Each row has a name. Each piece below is followed by the name of the row it came from, unless a question asks for something else. Each question is about the rows just above it. Places in a row count from 1.

poz: [113 184 123 130 120 139 171 177 119 147 136 153 147  73 103 117 185 106
 133 109  91 161 108 135 130  68 154 113  88  94  95  83 150 135 139 171
 150  83  98 151 167 104 104  92  95 105 115 138  91 146 135 110 132 125
 134  77]
mogo: [117 104  86 158 139  81  96 100 130 120 139 111 105 122 118  84 109 118
 141 147 118 141 116 151 102 163 118 127 125 150 120 129 106 107 168 133
 150  93 134 132 134 142 154 107 100 139 128 111  92 179 140 109 109 134
  96 147]
tepos: [114  64  71 187 153  53  66  61 136 109 150  90  78 124 128  70  79 121
 150 173 120 140 104 165  78 196 103 127 138 173 112 144  86  77 202 116
 169  74 148 107 123 156 171 106  81 150 131  89  79 219 140  98  85 141
  67 171]
zuzi: [117 102  91 163 141  83  98  98 130 121 141 111 102 119 120  88 110 119
 142 150 117 142 113 151  99 160 119 125 125 150 115 128 106 102 172 131
 155  89 133 125 134 140 151 107  97 137 129 108  92 184 138 107 105 135
  94 146]
Zufas: [132 109 147 107 107  81 109 105 151 127 120  86 111 129 120  96 111 158
 100 118 140 118 163 150 141 154 104 139 139 117 168  93 122 134 128 106
 150 142 130 116 118 141  92 125  84 100 134 118 102 147 134 109  96 179
 140 133]
palom: [139  36 158 182 161 111  83  30 146 108 133  93  73 144 178 160  73 155
 139 179 144  97 107 127  84 178  97 126 180 175 115 181  84  51 174  68
 152 126 156  30  82 140 141 154 114 148 145  83 149 164 105 112  90 141
  87 179]
lan: [120 191 147 112 115 163 181 184 119 151 127 160 157  85 110 142 189 114
 126 100 101 147 117 120 143  57 155 116  95  88 106  89 158 147 115 163
 133 108  98 148 159  99  93 109 116 103 118 147 117 112 128 122 145 123
 154  75]
Zovep: [137  84 165 150 144 138 118  82 139 122 125 118 104 133 161 167 109 145
 131 151 136 105 114 117 107 136 117 127 159 146 118 156 110  86 144  94
 138 134 138  66 101 125 121 149 125 133 138 107 151 131 109 121 113 134
 118 146]
Mubul: [138 117 169 123 132 156 138 116 133 131 116 135 128 136 147 172 130 141
 123 129 138 108 127 108 129 115 127 129 147 128 128 143 128 119 114 110
 119 150 127  97 112 118 111 151 143 125 135 127 160  99 113 134 136 129
 143 129]
mok: [107 164 110 157 128 116 156 154 123 142 145 140 127  63 107 102 172 104
 144 128  82 167  93 147 108  83 147 108  91 106  82  86 136 108 170 167
 171  58 101 133 166 111 111  79  71 110 117 122  73 185 135  94 111 131
 109  86]
The next entry after [139 122 125 118 104 133 161 167 109 145]: | [131]
[148 145  83 149 164 105 112  90 141  87 179 139  36 158 182 161 111  83
  30 146 108 133  93  73 144 178 160  73 155 139 179 144  97 107 127  84
 178  97 126 180 175 115 181  84  51 174  68 152 126 156  30  82 140 141
 154 114] is which row reordered? | palom
Where does [114  64  71 187 153  53  66  61 136 109 150  90  78 124 128  70  79 121
 150 173 120 140 104 164  78 196 103 127 138 173 112 144  86  77 202 116
 169  74 148 107 123 156 171 106  81 150 131  89  79 219 140  98  85 141
  67 171] differ from tepos, and what was there? | 24, [165]
[130 140 128 100 168 106 141  96 132 125 134 118  96 129 109 109 118 109
 141 107 133 118 134  92  93 118 142 150 147 122 134 150 111  86 117 127
 111 107 120 120 147  84 104 151 139 100 163 102 116 179 105 139 139  81
 158 154] is which row reordered? | mogo

mok: [139 116 141 157 118 169]
lan: [143 129 127 163 126 179]
Zufas: [175 141 135  92 130 166]
Vura: [141 117 143  44 100 124]
tepos: [143  44 100 141 118 124]
poz: [141 116 169 157 139 119]
dob: [149 142 107 127 131 114]
Is [118 141] printed in one of the named rows, side by side and in this order? | no
Put [119 139 157 169 116 141] back in order: which row is it? | poz
What is the next entry after [141 135  92 130]? | [166]
Does one of the named rows hold [126 179] side by side, in this order? | yes
Which row holds these entries in another order? [143  44 100 118 124 141] | tepos
The next entry after [117 143  44 100]: | [124]

Mubul: [191 177 185 189 202  81 162 172 102  83 200 188 204]
mogo: [199 161 196 194 203 127 180 108 207 206 113 166 206]
poz: [191 162 188 185 190 102 177  83 202 200  81 172 204]
mok: [155 144 156 152 152 151 148  46 156 155  45 167 220]
tepos: [199 161 196 194 203 127 180 108 207 206 113 125 206]
Zovep: [199 161 196 194 203 127 180 108 207 206 113 165 206]
[206 125 113 206 207 108 180 127 203 194 196 161 199] is which row reordered? | tepos
Which row holds these entries in another order? [162 191  83 102 202 185 172 200 190 177 188 204  81] | poz
The row with [199 161 196 194 203 127 180 108 207 206 113 165 206] is | Zovep
which: [199 161 196 194 203 127 180 108 207 206 113 125 206] | tepos

